(in the rows, 128 means zero)
A single turn carries every row of the set below to another of its rows. Some are shown first; where does it send the rows asked next?
gafem: [141 102 143 125 110 118 140 103  95 158 160 116 136]
tikeg: [155 123 154 116 145 107  97 142 133 132 150 132 137]
dat: [110 126 144 135 114 116 145 169 103 111 156 111 123]
Kol: [144 103 128 109 119  98 125 100 125 149 142 122 142]
Duso: [160 137 166 123 106 136 166 130 137 153 128 129 116]
Zaba: [101 136 159 126 137 146 164 150 144 129 155 116 125]
seru: [132 108 157 135  65 129 142 130 128 137 144 123 125]
Tibid: [143 141 127 121 111 124 139 146 141 183 133 116 133]
toz: [145 121 179 118 108 138 171 131 108 139 136 124 122]
Fegut: [121 126 121 136 136 101 127 150 150 160 173 114 132]
zurop: [136 121 171 134 132 145 155 130 123 106 146 122 105]
gini: [123 126 129 128  83 111 121 140 141 172 140 118 137]
Fisep: [125  95 155 113  78 112 135 131 125 115 134 123 136]
buruz: [113 140 146 115 135  97 136 154 149 110 132 128 127]
zuso: [145 111 140 111 135 131 150  96 128 167 150 118 139]
gudek: [101 113 143 117 143 107 118 144 111 132 127 143 113]
bupe: [131 142 153 136  93 118 139 137 120 184 144 124 126]
gif: [112 127 144 148 122  95 127 142 134 160 181 121 126]
rine: [ 91 111 144 115 153 139 133 138 134 144 134 138 118]
sas: [159 114 122 112  95 121 140 146 149 134 119 117 131]
pinu: [101 106 139 125 143 138 135 154  95 142 142 128 113]
pog: [134 120 175 125 144 149 118 127 145 148 169 128 138]
Puzar: [129 140 141 142 144 105 141 148 133 170 174 118 123]
mazor: [151 111 136  94 122 132 156 138 150 129 117 116 137]
vatef: [125 102 151 133 109 127 130 135 126  89 146 118 113]
Dib: [144 116 140 118 140 133 140 138 146  96 130 118 114]
zodo: [141 103 151 133 124 138 106 151 107 135 175 113 139]

dat turns into Zaba
Kol turns into gafem
mazor turns into Fisep
Now these:
gudek turns into pinu
bupe turns into Tibid
sas turns into seru
pog turns into tikeg
Dib turns into vatef
Puzar turns into Fegut

A single turn carries every row of the set below to another of its rows. Some are shown first; where does it send the rows asked next?
Tubuf: [144 138  86 122  98 133 129 114 132 138 132 162]
Vevos: [115 133 147 110 101 118 113 123 142 163 113 121]
funal: [131 117 124  98 131 148 145 151 147 119 134 138]
tisar: [144 140  96 142  97 113 125 111 123 141 137 164]
let: [156 126 118 135  81 134 110 130 123 139 112 125]
guz: [132 111 117 122 137  97 144 151 128 113 137 157]
deru: [158 120 133 160 132 104 117 144 145 116 132 141]
Vopal: [ 98 118 151 137 132 144 117 115 119 126 119 124]
gure: [113 131 144 106 105 120 112 127 140 162 112 121]
litu: [101 139 126 122 140 144 124 130 114 131 157 138]
gorez: [138 106 109 130 122 118 116 103 169 136 141 105]
talag: [150 111 105 137 111 140 133  94 127 165 122 133]
Vumo: [122 112 136 126 147 113 127 163 118 124 140 143]
Zedek: [137 114 109 105 128 118 154 144 146 111 134 154]
rado: [153 124 121 142  87 124 104 135 113 140 114 126]
tofuv: [143 105  98 125 123 146 128 107 119 164 118 133]
neb: [149 112 118 135 147 122 113 161 138 113 124 140]
Gog: [123 119 109  90 143 142 143 129 145 121 130 135]
Kupa: [104 123 157 148 122 138 121 105 125 127 123 125]
ganu: [132 129 144 154 129  87 137 110 135 131 149 140]
bol: [167 126 128 147 116 125 131 131 168 113 130 138]
Rivuk: [101 120 147 127 126 157 124 110 130 124 117 123]
fosu: [111 130 146 109 107 116 110 129 136 163 112 122]
mukel: [141 134 129 121 112 126 156  97 166 125 141 135]
vukep: [134 131  81 117 115 129 119 130 115 138 129 163]
Furev: [149 120 114 132  95 130 101 143 109 139 110 126]
kig: [109 146 124 116 125 158 136 116 133 130 157 136]
Kiz: [106 145 138 144 130 127 125 119 115 134 164 140]
pame: [147 131 143 127 104 132 157 123 166 122 144 139]
mam: [114 113 124 123 159 103 124 141 114 127 137 140]
vap: [135 132  92 138 113 109 114 126 107 141 135 165]
Lupi: [141 119 127 139 121  89 151 134 139 116 143 157]
nud: [158 118 113 121 132 142 127 147 162 110 122 136]
tol: [113 132 149 114 104 114 111 126 138 163 114 122]
porel: [134 104 116 145 128 101 108 108 155 138 144 108]
Tofa: [107 125 153 138 116 151 128 100 136 125 121 123]
Dup: [152 123 111 125  88 141 107 138 119 138 109 124]
Maku: [146 122 120 121 112 110 161 128 156 113 139 155]
tuf: [130 100 101 117 136 124 110 116 159 134 136 106]
Vufep: [138 125 154 156 120  97 138 135 136 128 150 143]
ven: [115 152 136 138 115 140 137 105 134 133 164 138]
Meso: [147 109 112 151 117 124 125  99 114 168 125 135]
bib: [139 103 104 138 130 131 119 112 105 166 120 135]
misin: [126  97 107 132 142 107 102 121 146 137 140 108]

tisar turns into Tubuf
Gog turns into mam
Kiz turns into ven
Now these:
Maku turns into Zedek
Kupa turns into Tofa
bol turns into nud
Meso turns into talag
tol turns into Vevos
Vumo turns into Vufep
Furev turns into rado
porel turns into gorez

